The rows of Z fall into 4 groups, which share some directions, and each row is roughly a mix of its group's hidden directions.
Z (147 x 10):
12 1 -15 3 -37 -19 -10 6 18 50
8 43 -15 21 -14 -22 7 25 19 -29
-6 -12 9 0 -23 23 -24 -3 55 -12
1 26 16 -17 -44 -9 -28 -23 22 -6
-1 -14 15 -17 -47 -3 -17 34 -10 -26
-21 -30 7 20 1 29 -47 3 6 -14
-40 -9 -5 14 24 -7 -38 22 10 23
-47 25 14 -21 -20 1 -9 -11 -6 30
29 -25 -10 7 21 -10 -10 50 16 4
-40 9 9 -4 1 -30 -12 -8 -32 34
-35 -8 18 -45 3 -20 -31 -4 -3 -8
-10 37 18 -21 17 12 1 8 48 -5
-3 0 8 -18 41 19 10 -13 -47 -14
32 26 -6 -31 -31 -27 -17 -15 -8 -11
23 -24 29 10 -2 14 -26 45 7 -11
11 22 -1 29 -44 -15 8 7 14 35
-31 2 1 -1 12 -26 11 -49 -27 0
-17 29 -17 -13 22 -10 -24 42 -6 -22
-5 38 50 -3 -14 -7 -14 0 21 16
-20 -5 0 3 23 -4 -27 -4 -10 57
-8 -17 -50 -2 23 18 -21 -23 21 1
2 -6 2 33 1 60 7 -9 -17 6
-3 -11 25 43 16 13 -26 -8 -1 37
8 -5 38 17 -2 -26 6 43 -28 -3
43 -1 -41 -14 -10 18 4 -26 -2 -16
-11 -39 -25 -12 36 -20 21 0 -10 -19
20 4 16 -26 -29 8 2 -49 -16 11
-13 4 4 -14 7 1 -31 -52 -7 30
16 -45 -24 -7 28 -18 -15 29 -7 1
22 28 45 19 15 -1 -12 13 -23 21
-47 -1 14 -23 5 22 -7 -8 -39 -9
3 7 -14 -10 19 38 0 -24 17 -45
-8 -14 -29 -22 0 20 35 -7 36 -23
-9 -17 33 16 -10 1 7 -11 22 -51
5 -1 -27 27 45 37 9 5 2 10
36 -33 -24 13 11 -19 -15 9 -34 0
-16 29 20 9 -35 -3 46 -12 -9 1
-6 -7 -2 23 -8 23 11 51 21 -27
-49 21 17 -15 12 3 21 -33 0 -5
-30 38 6 -33 5 -7 28 -18 2 22
-32 0 5 -10 7 27 -35 -38 -11 20
-6 -3 43 5 -17 27 11 -1 27 -36
-14 12 -10 -8 -30 12 -7 -59 0 8
-7 3 -28 9 -3 13 -29 7 54 13
9 15 -30 -11 17 29 -20 -10 11 45
-28 -16 22 -11 -12 29 -33 -31 -6 -20
-5 -29 -38 -14 21 -31 -26 14 -7 18
-6 -11 -29 36 0 29 -12 28 -31 5
-27 38 33 -12 -6 27 25 -6 -18 -1
-24 1 5 53 18 4 0 -22 23 17
-21 6 -19 -11 -28 -11 -26 -5 48 -16
-3 0 -13 28 -2 -45 -22 3 39 7
-19 21 -16 -25 -34 6 38 4 28 1
-43 -26 35 30 8 4 -7 0 -18 2
25 -31 1 -11 31 12 1 42 -16 18
10 -2 22 8 13 3 -32 -34 -45 -7
13 8 8 -45 2 -8 38 -4 -16 -32
3 2 -22 -21 45 -32 -6 11 -12 29
25 35 40 7 5 14 -19 -25 -10 19
-19 5 36 -21 -17 -19 -18 -33 28 -12
22 9 19 -4 -49 -29 23 0 -15 11
-23 -21 -29 -17 21 -37 -23 26 1 2
-22 -4 21 -20 28 8 6 8 -33 41
5 31 -13 14 -2 1 9 -26 14 53
1 24 -4 24 -28 -15 2 -16 -5 51
-6 29 11 -24 -10 -4 -47 -24 6 -25
-45 -3 22 24 30 23 -21 13 3 -5
43 1 9 48 -10 -5 11 -7 17 -19
-4 -18 -1 7 32 -29 -14 25 0 45
28 25 -42 -4 -14 2 9 22 -7 -34
10 -12 -11 -28 7 37 20 22 -5 -40
22 11 2 -6 25 14 16 44 -28 25
3 -21 -40 18 20 28 -9 2 -36 -14
11 -26 13 37 -2 -33 -19 -31 -19 0
25 11 -35 10 21 -27 -2 32 -19 22
12 17 -32 10 20 -23 5 -32 -35 20
28 12 -7 27 19 1 47 -29 5 0
4 13 -9 -26 -30 6 -24 31 37 19
-18 3 31 -18 4 -39 20 13 35 12
-14 28 6 -11 -16 38 -15 -13 39 -18
5 -9 -53 -14 -7 9 1 -40 16 -7
-9 8 10 -19 9 12 12 54 2 -35
8 -11 -28 -11 25 -12 -29 37 -23 24
-40 16 8 -7 -38 7 -23 21 -2 26
-7 -16 1 34 37 43 4 2 8 18
33 -46 -15 4 -6 8 -18 3 29 -20
37 -19 0 -15 2 28 -11 -15 24 -38
-5 37 -29 12 -27 -22 -6 -38 5 5
-21 40 -30 -37 -11 9 4 10 -21 -3
-35 -26 8 44 1 27 -3 12 -17 7
25 19 25 8 -20 -3 17 -16 -1 -50
-5 -2 1 -36 19 -22 12 -10 -32 -41
13 11 1 -15 34 11 10 -5 -54 14
17 -4 20 31 -26 -11 12 -16 41 -24
35 17 11 13 -39 -29 0 -27 -6 13
-3 0 -23 5 -9 8 -26 11 41 44
-8 33 20 14 -14 3 -13 12 42 33
14 41 -20 -3 9 -2 13 46 -16 13
25 28 -14 22 20 -21 14 35 -22 15
1 6 35 22 46 29 -8 -12 -5 16
-30 1 22 -4 21 13 -28 -23 42 -9
14 -26 -9 12 -22 20 -16 -51 13 7
-24 32 30 -7 24 5 -1 24 38 5
-22 0 -26 19 -16 50 -19 3 -6 -22
-19 23 4 3 -21 51 23 17 2 -19
-13 13 -4 -6 -2 37 -6 22 53 -4
15 -2 -24 8 -46 -13 2 -2 43 -8
26 27 4 27 -6 -2 23 27 1 -40
8 1 22 16 34 -9 -13 25 -42 24
25 11 0 11 -12 -23 -6 -46 14 35
14 -10 5 4 22 28 -24 -50 -18 -11
15 -19 16 -23 -17 55 -2 -11 14 10
2 8 6 30 20 3 -56 2 -9 22
-19 -35 0 -17 23 -17 -23 36 20 15
15 -20 -2 20 24 -29 -11 45 20 7
-26 1 -9 -5 0 -2 37 46 -21 -19
31 -13 -34 -7 2 -6 23 7 -33 -33
40 -6 -48 -5 23 8 -7 -10 -20 -5
12 -44 7 14 4 -2 3 -48 10 18
4 49 -3 -9 22 20 19 -34 -11 -9
-15 17 -4 -3 -35 7 3 -41 10 -39
4 -18 -26 13 28 28 -11 41 -23 -3
-1 -18 1 30 33 -8 -25 -44 8 12
1 -23 -1 12 19 -12 -2 -12 -62 -4
-26 8 -3 4 -27 -5 -16 17 54 10
-39 15 -33 -38 -1 -16 -18 14 -1 3
9 -15 -24 -13 15 14 -42 38 19 8
-30 -30 -15 9 1 -40 4 -29 -13 -18
11 -18 2 29 1 14 -25 -52 -15 8
25 -16 6 0 -33 34 5 9 -11 -42
-39 16 -1 0 25 -42 4 19 -24 0
26 19 21 7 21 38 -36 -1 11 15
-44 1 30 0 -18 -33 4 28 11 0
-22 -10 3 15 33 15 -17 47 20 -7
11 1 -5 -1 -9 -32 22 25 -52 5
-1 -28 -22 -12 35 13 6 -3 -32 -36
17 24 44 15 -20 -27 18 1 -23 -11
-11 13 -9 -28 -12 30 7 -39 -35 13
37 -20 4 -33 -18 -20 -31 -2 13 -18
15 -48 11 -12 13 19 -15 30 23 10
-7 -6 15 37 -18 37 2 -10 33 -25
50 -13 -13 3 -2 29 -23 -7 11 -28
28 -19 -3 19 16 36 1 -19 23 -34
-14 -1 -33 24 23 17 -43 22 8 2
25 1 43 2 -42 -4 -9 21 11 13
-18 11 6 34 -25 14 -15 30 25 30
-41 -1 35 25 -1 19 -26 0 -22 -10

Here is one row of each group, with its name. Which group are the others in?
6 11 12 -36 -27 -45 1 -11 -21 12 -> V
-47 -5 -2 18 22 0 -32 29 15 -5 -> Y
7 -34 -16 5 -13 -11 -19 -2 35 -42 -> H
-27 -32 -10 15 21 -12 -11 48 5 3 -> E

-20 -28 2 -8 5 -18 -27 27 45 -6 -> H
-15 11 -9 -47 45 8 15 -4 -13 -2 -> V
-22 -37 -52 2 13 -17 -5 -3 4 3 -> E
0 23 25 25 -30 9 13 -35 19 -24 -> H
21 9 23 18 -21 27 24 -28 -4 -34 -> H
14 12 -15 6 6 -16 -2 58 23 -19 -> H
-31 20 51 -1 -16 -3 15 17 16 -7 -> E
33 -18 30 33 -4 11 -2 6 39 8 -> H
-17 15 42 18 24 2 4 40 -1 -18 -> E
41 1 1 -9 -5 42 10 37 6 -3 -> H
18 20 38 -27 -9 -25 39 -5 0 5 -> Y
20 -6 -2 -8 -14 -51 -26 16 22 18 -> V
